In the rows, zero is written as 128.
Each path below is one point turned by a fixed rotation once a step. After each direction that follows a path, write how fast that rotation turns it, in deg/step (0 if it stays still).
Each turn is a multiple of 5 degrees from 10 to 175, or 0.
Each row of a path follows its step; steps can be skipped.
Rotation 1:
step 0: [121 128 133 142 130 129 132 122 131 126 128 123 135 124 128 123 129 119
 129 131 117 130 130 121 132 124]
step 1: [120 124 125 137 121 124 125 118 125 131 124 121 129 116 128 132 128 127
 128 134 130 135 130 131 131 122]
step 2: [126 125 127 138 128 126 124 121 141 138 128 115 132 130 125 128 132 128
 132 134 126 126 134 132 130 131]
step 3: [119 127 124 135 121 131 126 130 135 132 123 123 132 126 131 127 138 134
 127 134 119 128 119 127 133 122]
step 4: [120 121 125 130 123 132 128 120 129 128 128 126 134 133 122 125 132 127
 136 139 133 129 126 125 141 128]
step 5: [118 127 136 133 133 128 131 126 134 136 122 129 132 125 125 134 133 120
 134 132 121 130 130 126 138 126]
step 6: [120 124 122 137 125 124 124 122 131 138 125 137 132 123 135 131 125 129
 133 136 130 133 130 128 132 124]
step 7: [118 127 129 132 128 132 122 129 138 137 132 123 136 129 128 120 126 129
 134 128 127 132 138 132 133 124]
step 8: [129 130 129 133 116 130 127 127 130 137 125 129 129 123 130 120 133 127
 132 131 117 132 126 129 139 120]
step 9: [123 122 123 125 117 131 125 122 129 130 129 122 130 129 132 128 126 120
 137 136 122 129 134 123 136 131]
step 10: [123 125 136 126 125 125 128 128 136 140 129 124 129 123 131 132 139 123
 126 134 126 132 135 119 133 125]
Speeds:
[127 123 128 125 127 127 131 131 129 128 128 128 125 131 127 130 131 128
 128 130 128 125 126 124 130 129]
60
[129 130 128 130 130 127 128 128 127 128 130 130 126 130 133 130 130 127
 124 129 123 128 125 131 130 124]
140
[127 130 129 126 129 130 129 123 124 125 126 128 127 126 128 129 129 124
 130 129 127 128 129 124 131 128]
80
[126 129 124 130 124 127 130 129 127 127 125 132 128 126 128 127 126 128
 128 129 123 126 127 126 124 128]
135
Rotation 2:
step 0: [125 135 125 131 126 122 127 119 123 134 129 127 127 131 129 141 129 120
 132 122 127 135 124 128 125 135]
step 1: [121 131 137 129 128 125 128 132 114 132 124 130 134 135 129 128 125 128
 132 132 129 138 129 132 131 123]
step 2: [129 123 140 131 130 125 133 117 126 118 121 127 134 131 132 124 133 132
 127 131 124 128 124 129 128 131]
step 3: [132 123 129 139 124 130 118 123 119 123 126 127 119 126 124 125 128 122
 131 131 124 125 124 126 120 130]
step 4: [121 135 136 132 128 138 121 140 126 126 127 129 126 129 130 126 130 125
 127 130 131 121 121 121 130 131]
step 5: [125 137 124 128 132 134 127 118 136 129 124 124 135 129 136 130 131 122
 133 127 127 126 118 123 132 131]
step 6: [124 133 124 133 131 126 121 127 128 131 125 129 134 137 121 132 126 121
 137 123 122 134 126 131 121 120]
step 7: [121 135 137 120 128 122 126 131 124 120 128 126 138 134 122 126 135 134
 130 130 129 132 129 130 123 132]
step 8: [130 125 122 122 126 130 129 117 119 120 117 122 129 129 124 121 132 127
 126 136 126 128 127 125 128 129]
step 9: [135 128 130 135 127 133 128 134 123 126 120 131 125 134 119 127 131 119
 119 126 124 121 129 121 122 127]
step 10: [127 138 129 129 124 130 125 130 127 127 129 130 132 127 136 130 134 121
 125 125 133 126 132 120 126 142]
Speeds:
[127 128 125 130 131 131 132 126 129 124 124 127 128 126 129 131 130 130
 130 129 126 127 130 130 131 128]
120
[131 132 130 126 129 126 130 123 129 128 131 126 129 126 129 128 130 130
 129 127 130 126 127 127 126 133]
140
[129 123 128 126 125 130 130 131 127 127 127 126 126 127 125 129 129 127
 131 129 130 124 124 127 128 131]
70
Rotation 3:
step 0: [136 120 128 136 127 133 119 127 128 136 128 142 134 130 130 128 118 130
 134 129 130 122 128 125 132 124]
step 1: [128 133 133 128 129 122 123 133 140 140 131 123 121 130 123 128 121 123
 136 121 126 126 131 132 125 134]
step 2: [124 128 123 132 113 125 132 131 132 123 133 137 122 133 132 130 127 125
 132 129 133 133 136 121 120 131]
step 3: [132 122 130 127 126 126 119 127 129 131 141 130 128 123 124 130 132 127
 125 136 129 121 137 119 140 131]
step 4: [120 134 122 131 125 128 128 127 125 139 123 119 126 130 119 122 125 118
 126 129 120 129 140 124 127 126]
step 5: [132 127 129 142 123 127 129 125 124 126 133 136 125 126 134 120 119 129
 122 122 127 136 133 124 130 118]
step 6: [138 122 137 125 127 126 117 125 134 136 129 122 124 131 127 114 127 125
 126 131 136 126 127 128 129 130]
step 7: [123 130 128 133 122 125 122 122 130 132 119 131 127 126 131 133 127 112
 131 127 131 130 128 123 115 130]
step 8: [130 133 129 135 120 120 120 128 134 123 136 128 121 122 137 134 122 132
 120 129 126 122 126 122 133 127]
step 9: [127 130 130 118 118 130 125 132 131 131 127 123 135 131 126 118 124 128
 127 135 125 115 134 120 124 126]
step 10: [124 130 133 134 127 128 131 129 123 142 135 133 133 120 132 133 125 125
 133 129 125 132 131 122 121 117]
Speeds:
[130 127 127 127 124 129 126 125 132 129 128 127 125 126 127 128 128 128
 132 127 126 129 129 124 129 124]
0
[127 130 125 130 129 128 129 130 128 129 128 124 128 126 129 132 125 122
 129 125 129 129 127 130 130 127]
115
[130 126 126 134 130 128 130 126 128 125 131 126 127 131 131 129 127 130
 129 131 130 127 127 126 127 126]
130
Rotation 4:
step 0: [126 131 139 137 128 127 135 135 131 122 135 123 127 129 128 131 116 140
 126 131 122 129 126 122 130 127]
step 1: [127 119 119 122 135 125 126 128 118 139 127 127 126 117 122 126 128 128
 125 126 136 136 126 133 127 129]
step 2: [129 139 132 125 121 127 125 124 130 124 126 132 141 135 128 129 136 121
 137 130 129 129 125 126 132 136]
step 3: [122 122 128 132 128 125 129 125 127 124 125 127 115 138 137 127 121 122
 123 121 128 118 130 128 126 118]
step 4: [134 132 137 130 131 138 130 134 136 131 132 126 125 114 122 121 132 134
 122 127 124 132 131 129 122 133]
step 5: [130 127 111 118 125 127 128 135 121 129 128 132 135 128 128 140 127 133
 132 134 130 124 129 129 132 126]
step 6: [122 125 136 139 130 120 130 116 133 131 128 121 130 132 132 124 126 127
 142 132 125 131 122 128 131 128]
step 7: [132 125 131 126 129 122 123 133 122 124 132 134 119 132 122 121 133 123
 111 123 132 134 126 123 130 123]
step 8: [128 136 127 125 131 141 124 125 129 126 117 128 136 124 130 134 124 127
 130 128 129 130 140 127 118 135]
step 9: [121 126 123 125 118 125 136 133 136 127 137 128 128 129 132 130 119 132
 129 124 127 120 119 137 135 127]
step 10: [136 125 136 131 135 126 123 128 121 140 127 121 120 124 123 126 139 128
 136 126 127 124 124 128 126 126]
Speeds:
[129 130 132 125 128 129 127 129 124 125 126 127 129 130 128 134 132 130
 129 128 128 128 129 128 128 126]
130
[129 129 128 125 127 128 131 128 127 132 129 127 125 126 123 128 130 126
 126 127 128 132 129 124 125 128]
115
Rotation 5:
step 0: [122 135 129 125 124 133 114 126 128 130 124 130 125 129 122 125 138 131
 129 133 122 131 119 127 130 132]
step 1: [133 131 132 130 128 127 128 130 130 120 118 119 129 125 122 130 131 124
 134 129 125 125 123 114 125 119]
step 2: [126 129 119 124 136 122 121 118 132 122 133 128 130 119 128 120 129 132
 135 128 128 133 127 123 122 129]
step 3: [125 139 124 133 122 123 123 120 138 124 118 133 124 131 126 130 137 126
 129 130 127 125 125 129 129 134]
step 4: [131 127 125 124 131 137 120 126 128 123 117 119 121 133 133 125 133 127
 129 132 124 131 132 119 124 122]
step 5: [121 129 131 120 130 130 121 130 128 118 127 131 130 120 124 124 133 136
 136 132 131 127 120 121 127 135]
step 6: [127 140 125 128 130 123 132 124 134 120 120 127 122 120 124 131 130 123
 130 122 121 125 127 127 118 125]
step 7: [127 124 115 131 132 130 122 120 128 120 130 127 123 128 128 124 134 128
 132 139 125 127 137 124 124 131]
step 8: [128 134 127 123 126 131 124 131 134 125 119 138 118 129 133 131 134 133
 131 132 136 124 123 121 129 131]
step 9: [120 131 129 125 134 140 127 129 131 120 119 118 128 124 130 132 130 126
 132 124 127 129 131 128 115 128]
step 10: [128 129 126 121 129 127 126 125 126 110 136 133 124 122 122 130 130 132
 129 135 123 124 131 127 129 133]
Speeds:
[128 127 129 130 125 131 129 126 126 131 128 131 125 129 129 127 129 126
 127 132 123 127 129 125 130 127]
100
[132 125 126 129 126 130 128 127 127 124 128 124 129 129 125 131 129 127
 128 129 127 127 131 129 130 124]
125
Rotation 6:
step 0: [121 133 132 128 121 128 123 143 123 127 125 131 135 123 126 132 120 135
 119 127 127 128 122 122 125 136]
step 1: [133 138 135 131 130 130 132 129 134 114 127 127 132 126 137 130 117 132
 121 123 131 122 128 128 125 133]
step 2: [126 130 129 136 134 132 124 124 137 127 124 135 132 132 131 136 121 137
 126 117 122 129 119 129 125 117]
step 3: [115 127 131 129 125 123 126 136 123 126 124 130 128 127 123 132 122 145
 119 126 128 124 127 123 130 122]
step 4: [131 129 125 128 124 124 129 134 133 112 129 136 128 121 129 127 113 133
 124 127 135 125 125 123 128 133]
step 5: [131 137 129 133 130 129 119 136 136 123 125 132 138 126 135 131 127 132
 127 121 123 129 117 126 118 127]
step 6: [119 133 133 134 130 129 134 130 126 124 124 122 133 132 132 138 124 143
 119 127 119 124 124 127 128 128]
step 7: [125 125 130 129 133 130 128 127 133 122 130 137 130 128 123 134 106 135
 121 125 134 126 128 128 130 127]
step 8: [126 134 133 127 126 123 116 137 132 124 120 138 128 126 133 127 124 135
 129 118 134 124 123 125 124 122]
step 9: [128 135 124 136 119 127 133 133 127 118 125 128 128 122 133 133 128 139
 119 123 121 126 120 120 129 129]
step 10: [127 129 126 134 136 130 127 128 134 119 134 128 140 124 123 132 115 135
 118 129 125 129 125 126 120 127]
Speeds:
[126 123 130 128 125 127 127 134 128 129 129 130 127 130 126 130 126 126
 130 129 132 126 128 128 130 128]
90
[133 128 129 128 130 128 124 129 130 128 128 130 126 129 133 128 129 129
 130 129 128 128 125 132 130 125]
115
[131 126 125 128 127 132 128 126 130 131 130 132 128 126 126 131 126 126
 127 128 127 131 125 126 130 128]
140
[131 129 128 130 129 126 128 130 128 129 127 129 125 126 126 133 126 131
 131 127 125 128 132 129 125 130]
0
Rotation 7:
step 0: [133 116 125 134 137 127 133 128 132 129 129 124 132 136 127 122 132 122
 127 127 122 136 123 125 127 126]
step 1: [128 123 116 126 126 131 133 135 123 130 133 126 135 132 131 126 134 124
 126 130 126 134 127 127 117 135]
step 2: [124 126 122 125 133 122 132 127 120 138 135 127 134 126 130 124 128 123
 126 126 117 131 134 123 131 127]
step 3: [130 126 125 130 144 130 129 129 121 128 129 123 131 136 135 123 133 124
 125 122 127 123 132 122 125 130]
step 4: [129 116 120 130 130 133 129 137 128 129 135 133 134 131 135 122 128 132
 121 122 127 126 131 129 131 128]
step 5: [124 122 116 131 139 126 131 123 130 131 139 126 132 128 131 124 129 130
 129 136 125 127 123 128 129 126]
step 6: [124 125 123 124 128 130 136 128 119 129 127 127 128 136 138 116 129 126
 126 135 127 124 124 120 127 130]
step 7: [124 121 128 126 132 133 134 129 124 127 134 128 134 131 128 129 126 119
 118 126 118 122 122 125 135 129]
step 8: [123 120 120 135 140 128 130 135 126 131 126 125 122 128 129 128 131 126
 119 129 125 130 122 124 124 125]
step 9: [133 113 120 124 129 135 129 126 126 131 125 130 131 126 129 118 130 123
 126 128 124 132 125 125 122 125]
step 10: [133 128 116 130 132 126 134 126 115 127 135 131 134 129 127 127 130 121
 127 128 121 130 121 129 126 130]
Speeds:
[126 125 127 125 132 129 130 129 124 128 126 125 132 129 126 127 129 130
 126 129 130 131 127 130 131 127]
0
[129 129 128 128 127 126 127 126 127 126 133 129 130 126 127 131 123 130
 124 127 125 131 127 126 129 125]
135
Rotation 8:
step 0: [132 120 134 130 132 130 123 128 120 130 120 122 132 135 126 132 124 122
 133 120 117 129 128 123 112 129]
step 1: [134 128 134 124 128 116 130 130 122 124 133 130 118 134 132 125 125 135
 129 125 130 123 134 131 114 118]
step 2: [123 126 131 126 125 140 127 136 127 125 127 127 116 126 129 127 127 129
 116 116 125 131 137 121 124 124]
step 3: [137 122 124 124 126 128 129 137 116 138 136 130 130 122 132 126 130 122
 120 125 123 130 129 134 119 135]
step 4: [130 137 146 120 130 131 131 124 122 128 125 137 122 126 135 120 129 126
 129 125 128 136 128 132 124 133]
step 5: [134 116 138 122 135 128 125 129 123 124 130 133 132 127 128 137 118 128
 124 116 123 134 123 124 131 124]
step 6: [132 123 135 126 128 123 128 134 122 127 120 131 125 136 125 133 130 120
 137 126 120 124 131 126 110 131]
step 7: [130 130 133 132 130 127 127 130 121 127 135 126 116 134 134 125 123 136
 129 120 127 132 133 132 120 112]
step 8: [132 124 132 126 126 133 127 137 126 127 126 129 124 125 127 131 133 129
 107 120 129 127 137 121 120 129]
step 9: [133 127 127 124 126 132 133 137 116 134 131 130 121 121 138 122 124 123
 129 124 126 131 121 133 119 138]
step 10: [130 131 144 116 131 128 123 118 120 130 126 130 132 125 131 121 126 127
 123 122 125 138 131 128 124 127]
Speeds:
[132 132 132 129 126 127 129 124 127 127 129 129 128 130 128 125 127 133
 128 128 129 128 131 127 131 126]
120
[128 128 131 128 129 128 128 128 129 128 130 133 130 129 126 131 130 126
 131 129 125 131 129 131 132 128]
55
[129 127 126 129 128 130 124 125 128 129 130 126 134 129 129 129 127 128
 125 127 125 132 129 127 128 124]
145
[127 127 130 127 129 124 130 123 129 127 127 126 128 125 128 130 128 130
 130 126 123 128 125 126 127 130]
65
[125 127 130 127 133 126 127 127 133 125 129 128 128 128 132 127 129 130
 126 127 131 129 130 130 128 128]
120
